Rotation paths and how fast each direction turns (degrees each step)
Each turn is a multiple of 5 degrees from 10 to 175, or 0.
Each row of a path follows its step; steps can be skipped.

step 0: [ 13  -4 -10  11 -12 -20  13 -12  26   8  19   2   7   4   4   7 -18  -1
   3  10  -3 -12 -22 -14  19  11   7  -8  13   4  10 -10   5   2  -7  -2
  -3  -5   8 -18  -9   1  -1 -18 -29  -5   8  -3  -2  -6  -4  -6   3 -10
  23  16 -27  34]
step 1: [ 28  -5   4 -12  -1  -6  -6 -12  22 -10  -3  10   3  14   8   4  -7  -4
  16  15 -16   5   1   4 -13  -8  -9 -12  13  11  -4  23  -6   0 -30  -1
  10  22   1  14  10   8  26   0   2  -8 -11   4 -39   0  10 -11   4 -13
  -6 -11  -9  11]
step 2: [-11  -9  -8   6  14  -5  15  -1   9  -1  -4   7  11  27 -11   1   2   1
 -17  20  -5   8 -17 -25  18 -10 -13  -6   6  -5  10  10   2  -2 -12  -8
  -8 -10 -11 -25   9 -26   1  15  -1  -3  -7   2  -7 -14 -18   3 -13 -30
 -13  -2 -25  18]
step 3: [  9 -11 -12  14  15   2   3  -7  21 -10  -9  -7 -13   8  14  10 -25  20
  -8   0  13 -11 -15 -22   2 -17  -2   2   3  18 -10  15  -6 -10  -5  28
   1   8 -19  15   5  -1 -12 -21  13   5  -4 -12 -23  -2  16 -16  -6   4
 -13  -5  -1  15]
step 4: [ -4  20 -17  -7   7  -5  11 -19  32  -9  13   1  17   4   3   1 -20  11
  12   9   1 -10  -5 -22  22  11  17 -22  13  -5 -13  -2  10 -17  -2 -16
  -8   5  11 -15 -13  -6  14  -7   1  22  -4  10   3   2  -1 -12 -19 -20
  -3   9  -9   1]
step 5: [ 11 -13  -5   8  -3 -19  -6  -2  -1   1  12  24  -1  -2   5 -23  -5   7
  11  11 -15 -12  -7  -3   0   8  -9  -9   3  11 -12  11   5 -12 -16   6
   2  11   4  -9  13  12  21  -9  31 -18  -4 -17 -16  -6   0 -23 -13  14
 -10  -2  -6  37]
step 6: [ 12   6   2  -6  16  16  -2  -2  25  -8  -3  23  -4  -1  -4  16  -5  14
  -2  15   1   4 -15 -20   6 -13 -12 -10  17  12  30 -18  21  -6  -8 -12
  -7   8 -12 -32   2  -8  17  -8 -13  -8   4   7 -13   6 -14  14  -2  -6
  -8   8  -5  20]
step 7: [ 13  -7  -5   3   4 -16   8   2  16 -22  -7 -12   9  12  -2  -5 -28  -2
  -2  -6  11  12  -7 -18  -6  -4  -4 -10  -5 -17  20  19  22  -8 -16  26
   4  15 -10   6   0   0   1   6  15 -22 -28  -6 -12  12  17 -17 -13   2
  -1 -10 -12  12]
step 8: [  4  10 -21  14  23  -3  11 -12  17   4   5   3  -6   7  -2 -23 -18   1
  -2  -6  -2 -28 -16 -26  16  -8  -4   4   8  -6  19  14  11  -8  -2 -14
 -13  20  17  -4  10  11  -4   5 -16  18  10  13 -13 -12  -8  -6   2 -14
 -13  10 -20   3]
step 9: [  2  -8   4  -3 -14 -17   0 -17  15  -6   2   4   1  20  24  -4   8  39
  20   5   1  -5  -6 -13  -5  -4 -14 -14  10  20   6  12  18 -15  -8   5
  -8   7  15  18  -7   3   7  -7  17 -14 -11  -8   3 -24  20  -4  -8   0
 -20  -8  -8  11]
step 10: [  3  17  -1   2   9   5  22  -3  32  -7  22  19   1   4 -21   8   5  -7
   5   8  -1  -9 -11 -16   1  -7 -15   1   6  -8  10 -19  12  -5 -30  -4
   0   3  -3 -14   7 -15   1   3  16   9   6   8  -9 -22  -6  -8 -34   4
 -16  11  15   8]
Speeds:
[ 3 -1  2  5 -1  0 -4  6 -7  5 -4  3  1  1  2 -6  0  6 -7 -1  0 -2 -1  3
 -1  1  0  3 -1  9  2 -2  0 -3  0  2 -8 -5  3 -5  3  1 -3 -2 -2  1 -2  3
 -2 -3 -7 -7  0 -3 -2 -2 -3 -1] | 120
[-6 -4 -3  3 -1 -2  2  3  3  5  4 -4  2  0 -8 -5 -2 -4  1  0 -2 -4 -1  2
  4  5 -4  6 -4 -3  3 -3 -2  5 -1  4  4 -1 -7  1  3  3 -3 -4  2 -3 -3  0
  3 -7  1 -4 -5  3  2  2 -2  6] | 145
[  5  -1   4  -1   7   2   1   2  -1  -1  -3  -4   1   8  -1  -4   5   0
   5   0 -10  -4   4   5  -1  -1  -2  -3   3   4  -2   4   0   2   6  -7
   0   4   3  -3   3   1   2   1   1   0   1   0   7  -3   3   1  -3  -1
   1  -3   1   7] | 95
[ 0  2  2 -1  5  1 -1  4 -3  1  3  0  0 -5  0  4 -4  2  1  1  4  2  2  6
  0  8  4 -4  0  0  1 -3  4 -5  3 -3  2  0  0 -4  1  5  5  0  0 -2 -3 -1
 -1  7 -6 -1 -1 10  4  4  1  9] | 55
[-5 -3 -8  8 -5  1  1  6 -5  1  7  4 -4  1  1  0 -2 -3 -4  2 -1 -4  0 -3
  1  0 -3  4  0  1  1  6  1 -3  3 -3  3  6  3 -2 -1 -5  0  5  3  3  3 -4
  2  2 -2  3  6 -2  1 -6  3  6] | 125
[-4  6 -4 -6 -1  0  7 -2  3  5 -1  0 -2 -4 -1 -2  2  2  1  2  2  6 -2  5
  5  1  8  0 -5  1  4 -3  2 -2  6  0 -5  4  1 -3  2 -7  0  2 -3 -4  3 -4
  2 -3  1  3 -1 -7  2 -2 -5  4] | 170
[ 0 -6  2  0  3  3 -3 -3  0  2 -5 -4 -2  0  5 -5  6 -3 -2  1  6  2 -3 -3
  5  5 -6 -1  3  0 -1 -1  3  1  1  1 -1 -1  2 -2  1 -4  2 -9  1  2  2 -6
 -1 -5 -1  9  5  8 -1 -1 -3  0] | 115
